One vector is turned by the same rotation once a step. Each row is the vector after some number of steps, and that number follows the row.
The counts run from 0 to 213.
[-55 -180 158 129 87 115 -93 83 302 -171 -102 469 -55 176 348 136 -162 -120 168 31 86 -33 38 -198 21 110 81 46 83 -97 86 181 -390 284 -111 -15 212 -48 -143 -52 208 -9 188]
52
[-160 -181 7 41 100 -106 128 22 182 -119 -172 -16 226 -74 10 171 12 -401 100 -131 -30 -200 -383 -300 55 116 317 -81 377 -145 214 -175 -91 95 -130 53 -95 -12 -234 -331 11 -34 48]
194
[74 -468 90 -82 97 54 -81 47 555 -87 74 90 115 -239 16 70 -190 97 44 48 -47 -125 53 96 -70 -15 -61 18 -67 48 353 296 -150 286 -83 233 95 -147 -105 -76 -88 225 334]
143
[115 -219 -99 -223 212 -31 -175 60 243 -95 -80 -292 -83 32 -35 208 -127 -155 -5 -65 -131 55 -16 -174 155 107 340 103 334 65 337 472 -17 5 10 276 -9 80 -124 -16 99 -79 129]
7
[-157 -153 -204 117 -210 88 2 134 234 196 -1 -147 -20 -163 113 66 -203 -37 5 -246 -155 -101 -152 -101 50 19 320 252 304 223 -109 471 82 69 130 334 -73 63 -85 134 156 -293 77]
32
[101 102 12 201 160 -135 -125 119 78 -242 245 91 -127 166 36 120 -515 -240 -225 127 191 -165 42 85 224 144 361 81 106 227 12 32 130 53 -40 -70 -50 56 29 -18 -94 158 316]
109
[-59 -401 -17 183 49 -116 -133 -44 384 111 59 149 -257 -388 -15 44 -293 61 280 -45 -184 -175 -76 -20 180 -27 223 33 212 47 -174 36 -86 141 189 208 169 -87 68 -104 11 80 -113]
24
[211 -144 182 91 233 -108 80 -80 255 -62 57 122 -24 -58 -198 167 -241 -143 245 -385 -157 96 -8 -116 190 -174 91 -161 182 205 -169 232 -108 246 93 25 51 125 72 -321 24 187 184]
154
[-134 -152 99 -46 164 -90 -52 364 209 -259 189 -20 116 -145 56 2 -165 14 -214 214 33 -256 -238 274 -38 263 401 126 11 -57 318 36 -40 35 -212 126 -219 35 -110 28 -48 -8 215]
107
[222 -400 218 -82 -100 -27 55 -38 159 -135 41 278 -249 19 217 6 -128 -101 -164 -100 95 66 -3 139 -157 -1 343 104 -135 250 194 -276 96 308 210 -170 -12 85 -65 18 100 150 377]
80
[-140 -324 94 142 -131 -308 -192 34 309 -184 208 354 -384 -245 40 -8 -288 -85 245 8 -66 -3 86 35 74 191 176 114 241 -40 142 -53 -201 52 204 -54 8 -210 -51 199 -94 33 135]
209
[25 -208 43 34 -29 89 144 -162 471 164 -147 -137 -114 -142 180 73 -363 -5 283 -236 -5 53 -99 61 -102 48 2 111 -30 99 119 26 117 89 1 405 -69 -82 -17 -275 7 29 473]
130
[37 -198 184 51 122 -235 -160 -64 149 98 14 69 -151 15 226 191 -229 -137 226 -194 -124 78 -63 -48 -255 103 207 -232 -78 198 144 -234 77 198 184 -331 -286 97 -25 -328 53 -77 285]
92
[-93 -464 -50 -41 -88 -55 -83 70 234 106 60 174 160 -265 119 318 184 -138 155 -60 -226 -33 -232 -243 173 106 78 116 178 247 315 58 -202 346 33 -117 -37 -42 -208 -74 -86 -47 -53]
181
[-235 -1 -19 247 -213 -189 -344 99 436 188 60 269 -273 -127 146 6 -333 -69 142 -170 -75 -210 -110 -35 58 117 178 164 93 -40 -267 209 -58 107 110 197 -95 3 -93 130 -76 -165 85]
28
[95 -139 -157 -127 154 -226 -139 19 185 92 83 -257 -150 -16 -147 -22 -142 -184 -146 -199 -260 -227 -155 -191 -17 165 253 -203 205 155 188 201 318 -13 20 -91 -357 103 -19 4 -224 164 361]
5
[-242 -40 280 154 118 -170 159 116 312 140 -35 -177 -81 -3 30 20 -281 173 384 -133 -99 64 -197 -292 86 125 -28 -66 232 297 3 -144 -201 -144 120 123 -148 70 50 -199 -209 89 189]
128
[144 -219 60 -73 229 -92 -319 -84 408 -158 -88 -29 -286 36 -198 178 -220 -231 207 -114 -76 -60 62 0 385 129 172 -93 222 -12 188 77 8 -43 13 200 150 -27 -30 -220 22 202 245]
11
[-114 -200 203 39 162 -188 179 39 236 -124 156 128 -10 -138 -112 -146 -417 146 166 19 -202 -124 -69 -55 247 -26 274 -42 75 116 3 -247 -206 258 9 -125 -133 -42 191 -36 -227 212 346]
116
[189 -263 135 227 -40 65 103 -109 273 -25 -23 68 -143 -314 -165 187 -95 -291 76 -211 115 -58 -24 -52 81 -49 25 225 232 187 -55 -29 163 105 238 405 236 -35 -76 -341 176 135 195]
167
[-265 -210 247 86 214 -151 103 221 140 -55 -6 -12 23 -4 -148 -100 -198 107 -54 -13 -79 -247 -192 -395 139 20 467 81 275 41 -64 167 -333 152 17 116 93 87 -20 117 -16 137 -30]
21
[-83 -15 154 79 -202 230 -214 231 481 -51 -166 285 -83 102 206 -117 -106 -169 99 -202 -45 -78 -41 -54 120 356 5 253 49 135 154 121 -18 34 -137 281 -78 -36 -165 74 5 -24 413]
40
[-119 -183 189 56 -27 -90 -61 287 55 99 191 101 -52 -68 -68 158 59 -72 -124 9 -60 -70 17 -539 135 245 72 186 324 462 129 123 -115 205 130 -126 -56 150 -34 112 -196 120 23]
177
[-215 -179 222 28 -77 -161 71 173 -24 -98 248 27 -57 242 277 120 -44 -49 -197 42 77 -98 -222 -245 -57 86 359 105 97 374 189 -108 -218 302 36 -300 -31 347 -115 180 -79 -96 105]
83
[160 -236 -134 251 150 -106 -28 -110 34 20 130 302 -100 -61 367 62 -151 -169 -105 -195 -154 -139 -134 -106 -236 39 225 -352 32 53 -119 143 69 356 15 -298 85 30 -87 -144 150 112 279]
55
[-185 -210 360 38 -250 -168 -49 107 326 -175 257 308 -169 24 210 95 48 -189 -9 98 48 -83 -128 24 261 145 34 -18 149 223 172 -311 -128 116 123 -35 61 129 -161 -1 -147 133 194]
78
[170 -152 -39 68 324 -72 89 -19 91 -117 179 -9 138 133 -13 258 -272 -75 -81 -181 -119 33 -140 -179 -9 -211 271 -19 77 258 8 625 -236 362 -5 97 118 170 -55 -7 74 51 72]
150
[-161 -100 -82 -258 -21 -230 -297 205 254 52 91 -107 -259 -77 -81 -8 -151 -46 -108 -229 -182 -164 17 -198 -117 356 74 -127 223 21 133 244 172 -39 -61 79 -259 55 -42 139 -296 -5 350]
4
[163 -146 272 230 26 29 365 31 177 -21 -100 11 -99 -178 -208 -40 -45 -165 3 -332 113 -138 -21 -306 102 -31 97 174 220 235 -136 -100 161 160 222 277 37 88 43 -257 -30 267 280]
166
[145 -166 -213 214 172 -174 39 -36 31 -114 -53 88 -112 -43 111 119 -234 -378 -119 -87 125 -163 -303 33 -234 84 474 10 195 -70 312 19 173 42 -28 14 16 -13 -271 -96 174 21 22]
199
[147 -366 402 -50 -52 -92 403 164 111 -271 31 -20 150 -69 46 30 117 -64 -108 -59 -58 19 -293 -24 12 -12 354 143 277 212 339 -252 -102 16 219 53 -32 90 -127 -37 177 124 191]
75
[-33 -78 79 233 46 -120 18 2 28 -136 27 37 -186 -26 168 191 -345 -242 67 -214 -109 47 217 -275 110 26 57 -131 543 139 -301 263 -44 54 239 -78 182 -4 -48 -241 189 -38 324]
60
[33 -260 -155 80 13 -178 -82 -124 320 32 235 188 -131 -262 201 222 -553 5 222 0 -128 101 -159 376 162 -107 195 52 -74 103 90 -20 -156 277 -68 141 4 -60 19 -39 -59 -60 122]
118
[177 -463 -10 -82 -80 137 53 -4 141 54 -152 108 -46 -188 -38 166 -106 -102 58 -223 -114 13 268 -377 57 31 26 312 194 301 127 57 66 388 156 -77 6 -147 81 -52 90 128 305]
179
[-477 -268 281 -139 -237 -63 -183 108 330 -35 30 -23 10 -82 179 236 -244 -78 181 3 -28 -111 139 -165 89 119 14 -9 167 -10 -119 -190 -189 349 36 -52 -211 14 -116 -107 -131 -180 283]
90
[95 -71 -32 165 52 -17 274 9 59 -3 65 -62 11 -81 -79 95 -96 -288 -230 -393 82 -41 -346 -32 -121 -62 330 111 122 261 -71 237 183 232 77 416 -29 278 -42 -127 160 -47 168]
162
[-69 -7 195 259 99 -76 70 271 215 31 -130 -117 69 119 -6 -149 -56 26 116 -330 -189 -8 -244 -396 134 134 217 189 375 363 -30 213 -119 -176 269 -5 -190 63 -84 82 1 27 92]
34
[-15 -141 -128 112 127 -165 -63 123 14 -223 -75 102 -232 28 156 178 -299 -273 -116 46 254 -44 -55 -44 -182 147 414 195 273 -137 261 203 -6 72 15 255 108 39 -245 25 189 -146 72]
200
[85 -48 104 271 182 -148 -68 72 388 -98 216 191 208 180 56 120 -29 -114 -41 14 39 -214 -212 -136 -19 2 161 -16 -202 165 159 346 -174 307 -166 -108 -67 80 -142 -55 -268 223 175]
145
[-173 -122 -11 91 69 -96 -56 61 221 -269 211 4 74 0 20 266 -482 -7 122 331 -17 -14 12 32 475 -47 250 283 285 158 38 112 -357 151 18 137 92 -34 34 55 -54 -23 110]
114
[127 -298 -255 -142 167 -173 -68 31 36 196 5 160 -94 -151 134 145 16 -218 46 -285 -240 51 -335 -192 -255 271 249 -160 119 278 289 63 60 260 -42 -252 -180 187 -50 -121 23 -3 89]
186
[-143 -212 29 -163 76 -114 43 178 78 23 72 -438 165 -261 4 142 -187 -71 -110 -15 -224 -218 -137 8 -62 111 259 -213 410 194 103 -35 263 -7 39 29 -207 91 64 -314 101 -114 322]
99
[-79 -173 -6 354 -82 -131 193 -5 199 -308 1 157 223 10 27 29 -214 -277 80 24 74 -169 -119 -183 184 -153 443 225 256 -80 108 -37 -139 137 148 -113 -155 -276 -189 112 -89 88 154]
207
[-97 -68 144 -122 178 -88 -5 116 332 -169 -74 -250 167 152 -255 -48 -82 -180 -21 -162 -52 -244 -147 -342 271 33 237 -62 323 -9 137 72 -23 17 -66 57 -230 12 -80 20 -260 198 302]
9
[-223 -83 201 -158 67 -9 23 302 235 -161 122 54 104 -131 -227 67 -110 48 0 -190 -227 -91 17 -333 159 28 8 -147 289 60 -142 376 -313 275 -65 159 49 95 9 25 -192 9 272]
152
